Z_221: [176 115  97 104]
Z_953: [176 115 117 104]
Z_644: [145 140 162 122]
Z_275: [122 140 162 144]
perm: [144 162 140 122] => Z_275
perm: [104 117 115 176] => Z_953

Z_935: [115 105 125 127 123 141 136 128 140 126 124 156 125 131 101 126 133]
Z_697: [124 159 126 123 134 113 124 138 139 156 124 114 119 132 117 155 123]
Z_510: [133 160 120 122 125 138 124 119 128 115 120 139 136 126 130 118 122]
Z_843: [127  84 127 124 134 133 118 135 139 137 123 153 112 124 168 125 136]
Z_857: [135 137 125 124 168 134  84 127 118 133 127 125 136 123 112 139 153]
Z_9: [128 108 131 130 128 147 130 107 120 106 126 170 122 129 116 129 121]
Z_33: [132 137 121 123 128 132 124 134 137 103 125 144 114 125 127 122 132]
Z_304: [125 138 132 134 126 121 130 132 124 119 131 112 126 130 135 132 131]
find: [135 137 125 124 168 134  84 127 118 133 127 125 136 123 112 139 153] => Z_857
perm: [136 125 168 124 112 153 123 137 139 135 118 133 134 124 127  84 127] => Z_843
perm: [122 118 130 126 136 139 120 115 128 119 124 138 125 122 120 160 133] => Z_510
find: [124 159 126 123 134 113 124 138 139 156 124 114 119 132 117 155 123] => Z_697
find: [127  84 127 124 134 133 118 135 139 137 123 153 112 124 168 125 136] => Z_843

Z_679: [133 106 147 102 130 153 105  88 116 141 144 152 160 144 138 139 122 120
 134 109 118 136 132 136 120 134 112 105 150 155 108 154 141 137 152 149
 119 133 148 102 111 128 129 119 125 122 128 138 146 172 111 133 134 110
 118 120  95 112 140]
Z_902: [132 114 131 103 130 139 120 114 111 134 136 140 147 146 138 140 122 117
 134 112 127 126 132 136 120 135 123 120 143 155 114 138 145 125 138 142
 128 133 135 117 111 110 147 120 126 123 117 138 145 150 116 128 129 123
 121 122 110 126 129]
Z_897: [128 114 110 103 127 140 132 150 122 129 123 147 130 133 134 132 123 114
 121 123 131 120 126 129 122 128 142 138 126 135 143 147 134 136 138 114
 140 120 117 138 126 111 110 120 136 116 138 146 125 145 138 117 117 135
 145 112 111 155 120]
Z_751: [129 122 169 109 132 156 143 122 137 140 115 137 133 130 115 119 140 125
 103 141 133 113 136 122 119 123 129 109 116 124 136 137 122 138 140 104
 151 114 119 147 131 137 156 135 121 126 110  96 124 134 144 138 113 128
 132 144 118 138 118]
find: [133 106 147 102 130 153 105  88 116 141 144 152 160 144 138 139 122 120
 134 109 118 136 132 136 120 134 112 105 150 155 108 154 141 137 152 149
 119 133 148 102 111 128 129 119 125 122 128 138 146 172 111 133 134 110
 118 120  95 112 140] => Z_679
perm: [122 109 131 122 103 137 156 130 147 141 114 140 121 133 156 129 125 122
 126 144 118 135 123 169 138 115 140 138 137 134 144 133 116 109 118 128
 104 113 140 137 137 113 119 136 151 119 115 124 119 143 122 110 138 132
 136 124 132 129  96] => Z_751
find: [132 114 131 103 130 139 120 114 111 134 136 140 147 146 138 140 122 117
 134 112 127 126 132 136 120 135 123 120 143 155 114 138 145 125 138 142
 128 133 135 117 111 110 147 120 126 123 117 138 145 150 116 128 129 123
 121 122 110 126 129] => Z_902
perm: [103 110 110 111 111 112 114 114 114 116 117 117 117 120 120 120 120 121
 122 122 123 123 123 125 126 126 126 127 128 128 129 129 130 131 132 132
 133 134 134 135 135 136 136 138 138 138 138 138 140 140 142 143 145 145
 146 147 147 150 155] => Z_897
perm: [135 117 111 110 147 120 126 123 117 138 145 150 116 128 129 123 121 122
 110 126 129 132 114 131 103 130 139 120 114 111 134 136 140 147 146 138
 140 122 117 134 112 127 126 132 136 120 135 123 120 143 155 114 138 145
 125 138 142 128 133] => Z_902

Z_647: [134 156 115 155]
Z_689: [158 104  85 128]
Z_997: [134 156 115 130]
Z_383: [104 148 128 158]
Z_451: [ 97  87 133 132]
Z_867: [158 104 149 128]
Z_287: [125 130 127 129]
perm: [133 132  87  97] => Z_451
find: [134 156 115 130] => Z_997
perm: [148 128 104 158] => Z_383
perm: [128 104 158 149] => Z_867

Z_861: [143 116 135 121 145 162]
Z_341: [161 122 154 149 117 146]
Z_158: [135  96 119 180  92 178]
Z_329: [145 136 143 134 136 134]
Z_693: [145 136 143 116 162 121]
perm: [121 162 116 143 136 145] => Z_693
find: [145 136 143 134 136 134] => Z_329
perm: [119 180  92 178 135  96] => Z_158
find: [135  96 119 180  92 178] => Z_158
find: [161 122 154 149 117 146] => Z_341

Z_911: [116 134 109 130 134 153 119 157  84 122 135 143 107 117 125 110  99 129
 132 110 129 122 107 132 138 141 130 122 141 111 114 135 138 122 120 132
 144 121 147 149 139]
Z_790: [125 110 147 114 132 138 107 131 141 144 135 122 116 153 143 139  84 119
 132 107 134 130 129 141 157 132 117 134 122 122 110 121 149 138 111 129
 109 122  99 135 120]
Z_363: [111 123 135 125 141 120 128 131 115 131 110 127 133 126 124 115 116 130
 122 133 124 132 133 134 127 125 112 116 130 115 133 132 130 116 122 128
 128 128 142 135 131]
find: [116 134 109 130 134 153 119 157  84 122 135 143 107 117 125 110  99 129
 132 110 129 122 107 132 138 141 130 122 141 111 114 135 138 122 120 132
 144 121 147 149 139] => Z_911
perm: [149 139 116 134 109 130 134 153 119 157  84 122 135 143 107 117 125 110
  99 129 132 110 129 122 107 132 138 141 130 122 141 111 114 135 138 122
 120 132 144 121 147] => Z_911
find: [111 123 135 125 141 120 128 131 115 131 110 127 133 126 124 115 116 130
 122 133 124 132 133 134 127 125 112 116 130 115 133 132 130 116 122 128
 128 128 142 135 131] => Z_363
perm: [153 122 135 122 129 122 132 157 122 141 134 147 129 143 139  84 138 130
 119 121 107 107 132 144 110 117 149 130 110 138 120 135  99 116 111 132
 114 125 109 141 134] => Z_911
perm: [ 84  99 107 107 109 110 110 111 114 116 117 119 120 121 122 122 122 122
 125 129 129 130 131 132 132 132 134 134 135 135 138 138 139 141 141 143
 144 147 149 153 157] => Z_790

Z_479: [ 84 103 145 145 154 133 121 140 130 152 151 125 134 117 125 140 119]
Z_109: [128 115 135 157 162 140 131 118  84 107 106  89 131 138 129 142 133]
Z_807: [126 138 152 101 137 125  75 116 134 144 158 161 156 124 145 121  77]
Z_722: [145 110 102  98 129 141 151 147 100 122 137 133 173 148 120 128 125]
Z_151: [149 122 102  90 117 131 127 139 141 144 145 145 147 131 117  95  86]
Z_78: [155 151 133 113 127 146 144 122  86  83 113 145 152 120  95 100 129]
Z_462: [127 131 141 145 149 117  90 117  95 102 145 131 145 139 147  86 122]
Z_309: [141 132 123 113 111 119 138 148 142 142 134 117 112 105 108 127 138]
Z_977: [144 130  93 110 102 134 163 150 169 141 128 142 120 143 133 115 134]
Z_630: [109 108 125 136 151 149 143 132 107 107 110 112 134 139 142 146 134]
Z_691: [137 146 165 131 124  97  90 121 110 142 143 112 130 110 123 155 144]
perm: [ 84 103 117 119 121 125 125 130 133 134 140 140 145 145 151 152 154] => Z_479
find: [128 115 135 157 162 140 131 118  84 107 106  89 131 138 129 142 133] => Z_109
find: [144 130  93 110 102 134 163 150 169 141 128 142 120 143 133 115 134] => Z_977
find: [141 132 123 113 111 119 138 148 142 142 134 117 112 105 108 127 138] => Z_309
find: [127 131 141 145 149 117  90 117  95 102 145 131 145 139 147  86 122] => Z_462
perm: [117 131 127 139 141 144 145 145 147 131 117  95  86 149 122 102  90] => Z_151

Z_718: [123 123 126 128 134 131 133 123]
Z_545: [123 133 126 126 133 123 131 129]
Z_322: [117 133 138 120 121 138 133 126]
Z_767: [137 125 118 129 138 129 118 131]
Z_348: [126 134 124 126 134 124 126 139]
Z_600: [137 126 118 129 138 128 118 132]
Z_202: [125 135 136 126 119 124 134 124]
Z_270: [126 137 129 119 129 137 126  81]
Z_705: [138 133 120 120 133 137 126 125]
Z_366: [137 133 138 125 126 133 119 120]
Z_567: [131 127 134 128 133 123 123 123]
Z_925: [123 126 125 128 130 129 133 132]
find: [131 127 134 128 133 123 123 123] => Z_567
perm: [123 133 131 134 128 126 123 123] => Z_718
perm: [133 120 137 126 119 125 133 138] => Z_366
find: [126 137 129 119 129 137 126  81] => Z_270
perm: [128 123 134 133 131 126 123 123] => Z_718
perm: [126 125 138 133 120 120 133 137] => Z_705

Z_497: [141 140 129 144 118 147 124 111 130 136 122 140 120 129 138 140 125 138
 141 124 128 132 130 164 128 136 126 120 134 135 130 122 125 111  88 142
 132]
Z_782: [128 131 122 130 132 125 140 123 119 145 118 148 135 137 130 129 125 139
 141 129 125 126 122 141 137 130 136 120 128 121 122 128 109 124 102 138
 126]
Z_559: [129 131 121 130 133 124 142 122 118 147 118 151 136 137 131 129 124 139
 142 128 125 125 120 140 138 129 137 119 127 120 121 127 108 124 103 139
 126]
Z_737: [142 140 128 144 119 147 124 111 131 136 125 140 120 127 139 141 124 137
 141 123 128 132 128 163 127 135 125 121 133 135 129 120 126 112  91 142
 133]
Z_277: [123 126 130 138 136 141 127 126 122 131 132 132 128 128 139 129 119 148
 146 102 129 125 138 142 139 120 126 120 133 129 106 130 134 123 120 135
 120]
Z_196: [128 130 123 129 135 122 140 129 120 146 119 147 134 141 127 128 123 137
 139 129 126 127 121 137 135 129 137 121 128 117 118 129 104 127 106 138
 128]
Z_10: [142 140 128 144 119 147 124 102 131 142 125 140 120 127 139 141 124 137
 141 123 128 132 128 163 127 135 125 121 133 135 129 120 126 112  91 142
 133]
Z_934: [148 139 129 122 128 130 120 124 119 135 122 145 126 121 130 142 140 128
 138 102 131 132 128 136 125 129 125 122 123 137 130 109 125 118 126 137
 141]
Z_611: [139 141 130 148 142 133 133 132 131 135 106 134 120 146 138 127 120 129
 129 128 123 125 102 136 126 126 120 129 119 130 123 122 126 120 128 138
 139]
Z_376: [140 137 123 141 118 144 129 103 128 136 124 144 126 120 142 139 127 137
 142 123 126 128 124 158 132 132 125 120 129 138 133 119 132 111  97 142
 128]
perm: [139 138 128 120 126 122 123 130 119 129 120 126 126 136 102 125 123 128
 129 129 120 127 138 146 120 134 106 135 131 132 133 133 142 148 130 141
 139] => Z_611
find: [142 140 128 144 119 147 124 102 131 142 125 140 120 127 139 141 124 137
 141 123 128 132 128 163 127 135 125 121 133 135 129 120 126 112  91 142
 133] => Z_10
perm: [120 135 120 123 134 130 106 129 133 120 126 120 139 142 138 125 129 102
 146 148 119 129 139 128 128 132 132 131 122 126 127 141 136 138 130 126
 123] => Z_277
perm: [126 138 102 124 109 128 122 121 128 120 136 130 137 141 122 126 125 129
 141 139 125 129 130 137 135 148 118 145 119 123 140 125 132 130 122 131
 128] => Z_782
perm: [ 88 111 111 118 120 120 122 122 124 124 125 125 126 128 128 129 129 130
 130 130 132 132 134 135 136 136 138 138 140 140 140 141 141 142 144 147
 164] => Z_497
find: [123 126 130 138 136 141 127 126 122 131 132 132 128 128 139 129 119 148
 146 102 129 125 138 142 139 120 126 120 133 129 106 130 134 123 120 135
 120] => Z_277

Z_825: [118 145 126 144 131 131 122 122]
Z_261: [112 152 150 134 146 151 181 115]
Z_570: [112 113 135 115 137 127 130 115]
Z_355: [122 131 125 131 122 144 145 118]
perm: [126 144 131 131 122 122 118 145] => Z_825
find: [112 113 135 115 137 127 130 115] => Z_570
perm: [127 130 115 112 113 135 115 137] => Z_570
perm: [115 181 151 146 134 150 152 112] => Z_261

Z_565: [139 149 114 107 167 100 143 133 150 127 110 119 137 110 118 121 123 113
  92 114 118 138 113 141 122 154 146 119 116]
Z_793: [133 131 121 115 129 133 134 109 147 121 110 126 132 136 141 102 145  79
 150 111 121 157 120 114 124 145 131 115 153]
Z_619: [114 129 115 121 121 121 150 131 102 124 145 110  79 141 131 133 147 134
 115 111 132 126 109 157 120 152 136 133 145]
perm: [102 131 121 114 136 145 145 134 147 121 126 133 133  79 157 129 110 121
 115 150 109 124 120 152 132 131 115 141 111] => Z_619
perm: [ 79 102 109 110 111 114 115 115 120 121 121 121 124 126 129 131 131 132
 133 133 134 136 141 145 145 147 150 153 157] => Z_793
find: [139 149 114 107 167 100 143 133 150 127 110 119 137 110 118 121 123 113
  92 114 118 138 113 141 122 154 146 119 116] => Z_565

